One vector is turned by the same rotation once a tick. Each row is the vector after some number of ticks, and that number follows the row.
The counts run from 0 to 152.
[123 114 116 116 115 85 68 124 87 69 103 69 115 136 88 98 90 119 64 105 144 88 121 104 106 100 122 128 92 131 92 113 99 77 118 114 119 64 115]
93
[118 88 108 104 80 70 109 95 71 142 99 90 120 116 92 85 75 109 78 118 132 98 107 112 118 116 106 85 92 117 96 151 94 107 100 126 110 95 94]
79
[91 101 95 91 121 88 110 119 84 107 99 75 69 127 69 122 80 116 91 94 114 102 140 101 92 76 128 120 98 144 110 118 105 88 110 123 97 73 76]
2
[130 113 97 113 130 108 94 122 87 98 98 86 96 114 119 92 92 108 108 107 110 66 128 104 100 90 92 104 104 155 45 123 90 88 119 100 75 55 106]
26
[111 80 96 79 106 83 79 95 119 116 106 70 120 148 97 110 81 106 70 115 109 108 90 99 100 102 137 111 96 151 105 104 113 97 101 102 91 94 105]
134
[140 81 104 114 97 64 109 101 104 133 90 101 110 122 87 117 66 98 80 145 130 118 108 111 118 93 120 101 87 141 86 138 115 98 116 107 70 84 74]
84
[124 98 104 86 99 74 77 114 86 127 89 68 113 127 97 91 75 113 57 117 146 98 102 106 108 117 118 78 96 128 106 138 98 93 112 101 107 98 116]
109
[79 77 82 113 135 95 78 102 92 147 103 62 66 133 95 88 72 124 101 126 106 81 121 94 99 95 116 89 104 119 85 129 106 92 100 107 107 69 98]
8
[120 85 88 122 105 97 85 102 77 110 117 100 91 126 85 95 77 118 98 111 153 104 116 106 113 121 109 109 100 113 89 144 96 52 128 124 103 59 88]
59
[112 83 113 116 83 88 142 106 93 127 86 115 127 129 93 121 89 90 70 109 145 90 99 116 117 116 121 67 93 126 121 116 97 90 113 119 82 65 84]
146
[111 87 86 89 120 91 69 89 88 120 111 77 112 141 97 86 79 98 110 134 117 96 93 117 106 104 113 93 103 163 71 105 96 95 98 89 69 69 125]
72
[107 93 90 108 92 91 106 88 77 127 86 95 125 129 92 86 95 118 62 100 144 102 86 100 104 119 118 64 81 127 104 159 98 96 124 120 118 97 106]
110
[123 60 79 120 95 89 110 120 128 101 101 98 95 148 88 105 71 78 64 127 120 92 97 107 99 103 128 109 110 142 122 116 115 79 122 92 76 77 70]
150
[106 74 100 99 121 77 73 84 92 138 117 108 97 154 74 107 60 106 102 126 116 114 107 106 110 100 127 113 107 138 86 119 111 92 98 127 77 76 105]
69
[110 103 87 92 95 98 58 105 108 103 103 62 119 136 107 91 115 101 82 143 122 71 93 94 87 104 111 78 112 160 88 119 102 115 122 76 94 98 124]
138
[94 83 96 121 108 106 77 81 89 137 115 87 111 131 92 89 94 105 100 122 145 86 71 109 110 124 113 55 96 131 86 124 93 100 104 95 81 87 115]
106
[139 85 101 125 100 72 88 92 110 103 97 89 124 141 103 101 100 99 118 126 130 101 108 124 112 73 104 104 107 168 65 117 111 99 109 87 48 67 97]
87
[124 92 105 118 97 78 108 105 102 99 98 120 129 125 105 121 108 95 91 129 131 91 104 116 103 112 109 83 109 156 88 99 107 98 113 87 60 75 94]
117
[91 98 90 102 121 105 86 110 108 110 92 73 131 130 83 118 108 94 90 109 125 91 109 95 97 92 141 112 104 185 97 91 117 118 95 98 65 89 117]
133
[108 114 84 95 116 96 117 119 94 103 90 85 91 130 90 134 104 132 106 88 110 94 145 97 72 84 119 127 102 149 99 102 105 110 103 119 74 54 92]
1
[103 104 94 93 126 82 84 96 78 115 101 64 90 118 107 96 84 130 113 127 124 96 133 117 97 91 110 100 101 138 60 120 112 104 114 91 94 83 114]
42
[108 68 90 88 101 68 62 90 114 130 105 76 106 135 86 85 70 90 70 142 122 121 90 97 114 102 132 104 88 148 96 124 103 89 106 98 90 87 112]
104
[114 93 94 131 96 99 77 110 100 90 99 110 129 128 104 95 113 108 92 112 142 73 80 108 110 114 112 73 118 144 73 110 98 75 125 103 86 61 110]
122
[114 91 95 98 106 89 77 95 93 98 102 70 133 131 101 86 105 96 101 135 140 89 86 118 89 113 99 55 108 141 86 120 90 103 100 87 71 90 139]
107
[93 67 74 104 130 114 114 110 94 129 106 95 85 130 81 115 72 116 101 113 108 107 126 93 106 94 133 121 110 123 106 116 96 91 100 125 89 65 78]
3
[101 88 102 114 127 88 108 83 100 140 134 89 122 130 90 106 80 105 118 113 131 101 69 101 120 120 132 92 117 155 106 104 100 93 99 106 56 89 113]
101
[89 88 79 133 131 102 76 109 70 143 120 64 84 128 75 99 77 125 107 133 109 77 102 94 103 115 109 84 99 115 85 124 96 91 125 108 99 69 100]
9
[115 97 109 106 86 98 104 103 74 118 94 96 132 120 89 113 97 114 90 108 162 94 92 123 95 120 108 53 101 126 108 128 96 92 119 105 72 86 117]
111
[103 85 97 105 126 97 114 88 82 135 117 79 103 141 70 135 75 124 124 93 131 111 109 93 106 99 124 105 110 119 103 121 96 87 94 129 83 67 81]
34
[126 86 102 89 101 61 120 119 67 124 103 72 96 130 93 112 63 134 85 103 134 121 137 107 101 96 100 89 91 133 87 145 111 109 96 116 81 84 90]
48
[112 100 104 129 110 91 73 108 93 104 97 98 117 138 55 101 85 109 52 111 149 92 104 100 116 112 127 108 96 120 115 126 100 77 129 127 128 78 93]
125
[120 82 90 102 82 77 128 122 103 89 92 93 144 133 86 133 114 106 80 111 125 93 115 108 90 94 112 95 100 152 98 109 117 111 99 94 66 76 94]
148
